In the rows, 128 means zero.
One hidden turn or mirror swaps the rows below in pairs. Which row is each named row swapped with?
The rows were stretched afterwards, more along some directions than others.
fad: [130 164 115 148 119 132 137 125 141 140 116 129 180 162 104 135 106 112
 119 137 153 111]
nitup: [150 142 122 141 154 118 126 126 128 126 150 134 150 108 137 109 118 127
 130  83 121 141]
nakid: [190 137 118 179 140 118 105 181 123 145 119 117 153 161 145  79 152 121
 150 138  99 112]
nom: [118 134 124 134 115 116 112 161 112 151  87 122 122 144  78 138 125 113
 126 119 139 123]
gike: [118 126 150 105 160 122 143 144 147 109 105 127 113 141 119 144 142 134
 105  95 103 124]
Luvu: [128 112 127 104 146 160 181 112 142 125 144 111 103 133 115 153 151 138
  96 107 137  97]
sif: [145 131 129 147 149 102 103 113 116 150 145 150 139 114 132 110 103 104
 145 108 132 153]
dufe: [127 124 141 111 151 140 149 153 145  96 110 121 117 136 114 139 142 140
 103  88 108 122]
durer: [106 108 161 130 118 125 116 162 132 105 137 115  86 104 160 102 140 117
 157 176 115 134]
zil: [156 135 124 143 152 129 127 136 132 123 145 132 145 105 129 104 118 129
 126  85 117 130]
Fiso: [ 89 130 149 136 127 120 121  99 129 145 114 160 141 143  90 145  83 116
 144 161 152 148]
parut: [ 89 130 145 138 126 120 124 103 125 143 113 155 141 142  87 144  88 118
 144 164 149 145]
zapa: [152 134 127 147 149 122 118 123 137 129 131 141 140 102 121 108 124 134
 126  82 122 134]
rimu: [111 139 121 133 122 114 106 162 106 144  98 115 124 138  97 132 123 108
 130 103 125 117]
Zoses: [124 116 124 143 117 130 143 138  99 146 140 124 156 114  88 123 129 127
 130 132 146 122]
Ferad: [118 121 149 121 143 132 170 143 139 114 126 123 119 158 110 158 154 100
 123 135 139  98]
Gidu: [107 136 116 143 125 118 111 133 151 139 141 113 132 123 167 116 155 144
 124 131 154 114]
Bodo: [125 138 131 134 152 158 130 157  96 155 146  99 113 136 120 127 122 140
 149 128 125 117]
rakop: [183 148 141 168 151 125 113 186 120 134 113 124 148 164 130 108 149 119
 142 142 115 112]
Sapi: [103 129 120 123 120 112 117 154 108 148 102 129 124 133  80 138 114 116
 129 111 136 122]
Famed: [106 122 129 115 120 129 145 151 100 136 110 122 123 119  67 148 126 128
 123 122 142 103]
kiv: [126 130 123 165 115 133 128 139 126 151 115 126 152 145 112 107 114 136
 134 128 110 125]
pifur: [129 149 119 157 126 153 125 152 109 163 140  96 155 155 101 126 114 130
 144 129 137 120]
demit: [125 132 120 137 106 113  95 148 114 146  92 128 130 141  88 121 118 113
 129 120 135 124]
bere: [ 93 115 146  97 146  93 117 132 157 130  90 145 121 159 128 145 139 131
 122 125 116 139]
rigi: [ 89 130 124 117  83 151 134  95 155 135 154  87  99  99 126 118 109 127
 131 146 154 122]
lesaz: [134 153 119 139 105 106 126 108 162 122 111 131 153 143 118 125 109 129
 113 144 144 105]
zas: [104 114 135 120 141  89  97 143 136 150 110 144 137 157 152 119 148 131
 137 142 128 137]
mises: [ 97 129 122 111  84 153 136  90 150 132 150  91 105 101 120 129 108 134
 127 142 156 115]
fulel: [133 156 122 135 118 105 134 113 160 129 104 140 163 152 116 140 106 123
 113 137 140 111]
Sav: [128 139 132 143 153 148 120 157  97 160 144 101 114 136 121 123 122 137
 152 133 122 124]
rus: [ 93 112 126 129 131  86  89 139 144 140 114 137 129 142 165 112 150 141
 140 147 128 134]
bine: [150 111 119 140  97 133 124 132 121 155 123  91 121 130 118  97 127 111
 147 137 114 120]
Kema: [116 141 156 142 149 117 116 137 127 122 110 160 131 150 111 151 108 117
 146 173 139 143]
bagad: [141 117 116 103 150 163 175 122 138 128 138 109 106 139 125 147 164 146
  86 104 138 102]
Vin: [121 122 142 104 149 136 182 124 145 120 127 120 108 150 111 165 146 116
 106 123 141  94]
vena: [ 96 112 136 109 139  88  99 129 154 137  97 148 126 160 143 129 148 143
 129 142 123 136]
vovev: [ 90 133 148 135 128 118 126 103 133 129 111 160 143 144  97 148  93 117
 139 164 152 144]
pegin: [ 95 131 121 116  84 137 127  92 155 136 143  88  98 103 120 121 116 134
 126 151 154 119]
Vamo: [146 141 121 167 112  90  93 128 146 143 115 141 182 130 133 108 139 123
 136 134 128 147]
dor: [103 109 166 128 127 129 133 175 122 100 134 115  98 112 154 121 144 104
 158 170 120 130]
Tupe: [113 106 163 138 125 119 112 171 126 107 132 122  98 112 162 104 134 107
 161 177 111 137]
nudur: [116 118 145 115 117 100 116 121 147  95 124 125  95  82 173 109 120 138
 129 165 120 128]
vave: [135 116 123  99 152 175 191 111 134 132 146 121 117 133 110 153 151 141
  85 103 146  98]
Ganot: [149 143 141 119 149 129 152 186 108 110 111 105 110 141 115 162 164 107
 115 133 110  98]
sura: [127 139  95 144 128 129  74 146 142 160 105 113 132 143 146 101 137 147
 123  89 123 149]
fuzez: [147 135 120 149 122 148 153 188 118 109 115  88 123 130 128 127 166 136
 113 116 103  88]
Pesev: [115 123 114 145 128 104 101 138 141 147 128 125 142 135 171 102 158 145
 134 136 140 124]
busi: [196 138 122 169 137 119 108 180 116 143 116 119 153 159 145  91 156 129
 145 130 101 112]
ninis: [134 133  95 141 135 142  91 140 131 165 109 114 130 136 141 101 154 154
 116  89 118 139]
Nazu: [105 112 128 124 139  86 100 141 150 140 107 141 143 157 156 117 154 139
 130 139 124 140]
lef: [141 113 113 115 151 173 167 128 135 136 148 106 114 136 135 128 161 152
  90  97 129 106]
Demu: [133 140 128 147 152 153 120 168 101 162 141  90 118 143 123 123 131 137
 148 125 123 117]
zitek: [142 151 143 156 166 110 103 175 120 131 110 137 148 162 128 127 130 117
 157 157 111 129]
nenuz: [128 115 120 130  79 132 121 110 129 152 140  91 117 115 121 102 111 117
 147 135 123 128]
Botir: [122 106 154 144 127 121 115 167 122 108 138 116  99 110 161  93 148 111
 157 177 107 136]
kegi: [ 90 135 128 115  88 148 134  97 153 133 150  88 101  99 131 134 112 126
 127 141 166 121]
pag: [123 131 144 117 153  95 122 125 110 141 125 146 111 131 112 152 116  95
 141 149 141 138]
vev: [141 153 125 158 121  62  68 107 172 142 100 142 147 143 159 111 122 124
 151 126 115 150]
Tek: [138 151 130 130 144 102  93 115 145 147 114 131 106 139 145 120 119 155
 147 126 105 130]
nifa: [142 151 118 167 111 147 124 133 122 148 120 113 162 156  88 126 113 123
 122 139 150 115]
vab: [153 128 121 142 143 116 116 115 125 135 146 147 139 104 120 105 113 131
 132  84 127 144]
regi: [110 112 153 112 118 107 118 134 144  95 129 130  82  80 168 114 124 136
 140 171 115 133]
Tup: [146 119 103 120 142 174 145 134 130 141 144 102 114 123 149 113 165 163
  92  86 126 118]

vev swaps with fuzez
Ferad swaps with Gidu
rimu swaps with zapa

One hidden turn or mirror swaps the rows below in pairs. Which row is each named row swapped with?
The rows were stretched afterwards, more along some directions than others.
fek: [174 142 143 188 122 160 165 126 160  95 105 120 125 136 194  78 103 124]
liro: [175 158 147 150  80 136 152 125 143 140 137 125 135 165 213  75 135  83]
gad: [201 160 139 141  99 111 129 113 146 149 125 134 163 145 191  72 154  88]
vur: [176 146 154 163 110 132 161 150 154 117 116 118 108 136 189  66 118 127]
vir: [128 107 116 115 122 104 126 117 142 142 134 119 116 129 123 126 127 116]
maku: [138 111 135 114 132 130  88 116 164 135 166 122 157 112 113  75 164 121]
Vife: [143 132 140 154 127 171  99 136 213 142 150 103 144 139 163 104 124 146]
Sonu: [187  87 146 159 137 130 119 157 197 118 167 122 155 102 127 118 122 110]
lipe: [183 140 141 185  92 125 168 157 159 127 106 143 118 145 181  81 114 115]
telok: [165 130 161 148 116 115 157 148 139 111  86 135 127 125 146  99 121 162]
dumek: [178 125 107 173  95 122 150 102 142 121 104 177 138 135 166  77 144  73]
Zapo: [179 149 163 134 109 122 132 128 119 130 118 126 144 159 183  86 145 104]
Sos: [189 136 129 131 109 158 135 123 180 151 135 170 127 106 120 108 158  97]
mul: [162 127 124 169 156 115 114 127 176 126 126 186 183 115 136 115 137 114]
vufe: [191 138 121 115  96 139 132 104 166 161 116 158 166 120 159  72 165 104]
Pimur: [134 124 121 131 122 102 149 114 148 141 113 165 126 128 175  74 107 139]
Fava: [130 135 156 169 150 110 134 143 166 101 108 148 147 125 143  98 113 143]
Kepi: [209 176 153 154  90 119 170 117 125 128 113 175 121 149 190  70 149  77]
fudo: [175 136 162 143 156 190 109 141 211 112 149  96 166 139 168  43 130 146]
dak: [206 148 141 145  82 124 121 132 141 130 153 130 152 136 170  71 157  66]
pulu: [142 113 135 151 128 112 160 150 151 143 140 103 134 129 182  88  99 130]
Lun: [194 138 129 124  91 103 146 121 141 138 111 181 140 115 166 123 139  96]
kuv: [180 117 136 125 120 102 128  87 137 141 141 165 140 109 117  85 170  92]
puzav: [203 141 142 102  99 137 124 107 170 126 108 115 125 108 125 122 149 113]
Fal: [205 175 138 111 113 131 118 109 169 143 132 171 149 113 118 122 158  87]
ran: [219 153 145 118  95 150 128 119 172 136 127 152 131 105 136 100 178  97]
mumun: [189 130 169 127 151 149 122 154 172 139 156 122 147 107 143 112 153 119]
pogi: [212 157 154 151 109 117 148 132 160 145 109 143 147 143 191  27 147 124]
Dosim: [215 168 138 176 106 183 137 122 193 143 117 137 142 168 226  65 109 100]
tusa: [165 112 125 163 117  69 154 140 115 106 108 179 139 106 106 130 134 132]
kapug: [186 128 126 117 100  73 158 106 136 153 127 159 125 146 159  96 120  95]
Milu: [204 160 162 154 101 119 120 132 177 117 132 123 128 129 134 130 140  96]
gar: [130 130 131 126 157  95 108 141 170 145 133 139 146 132 141 103  98 128]
bizas: [206 145 138 115 119 146 126 102 161 131 120 172 166 121 161  74 155 114]
Saf: [136 102 118 140 123  87  80 121 158 143 173 154 146 111 100 108 153 101]
pafa: [167 106 158 143 133  87 148 146 147 105 127 129 135 116 164  94 102 130]
fuze: [169 132 126 110 113 121 126 121 132 123 109 198 126 102 113  88 142  88]
sugo: [209 170 159 145 104 160 135 114 193 119 107 173 138 154 186  58 128  98]
ner: [120 119 143 115 157 127 104 116 164 147 153 110 151 121 143  92 141 133]
sofav: [159  99 148 163 146 139 115 136 206 124 139 115 135 116 145 128 109 136]
rufo: [165 154 129 147 102 139  84 130 149 145 154 161 153 153 172  77 148  71]
Fanis: [163 122 129 105  94 124 122  85 168 155 149 152 141 112 127  85 176  91]
Koz: [237 156 142 138  92 149 166 114 146 129 113 187 123  98 138  96 152  80]
Kasiz: [157 130 156 101 123 101 123 108 147 129 121 164 128 109 102 114 175 120]
Raso: [195 138 136 159 118 175 121 135 194 137 135 138 165 156 194  31 120 116]
goz: [187 125 166 161 135 132 139 135 192 103 146 150 135 116 132 141 123 116]
lan: [167 167 156 159 133 192 107 114 194 117 131 147 139 137 153  82 142 108]
Lig: [216 161 137 171  81 168 129 130 202 143 144 135 130 141 203  75 123  66]
Mar: [240 127 165 156 116 138 129 151 203 102 157 108 157 109 149  88 142  89]
lolek: [149 104 138 151 140 129 141 111 156 113 112 193 159 127 157  91 140 107]

kuv swaps with Zapo
pogi swaps with mumun
fuze swaps with tusa
Milu swaps with lan
Saf swaps with rufo

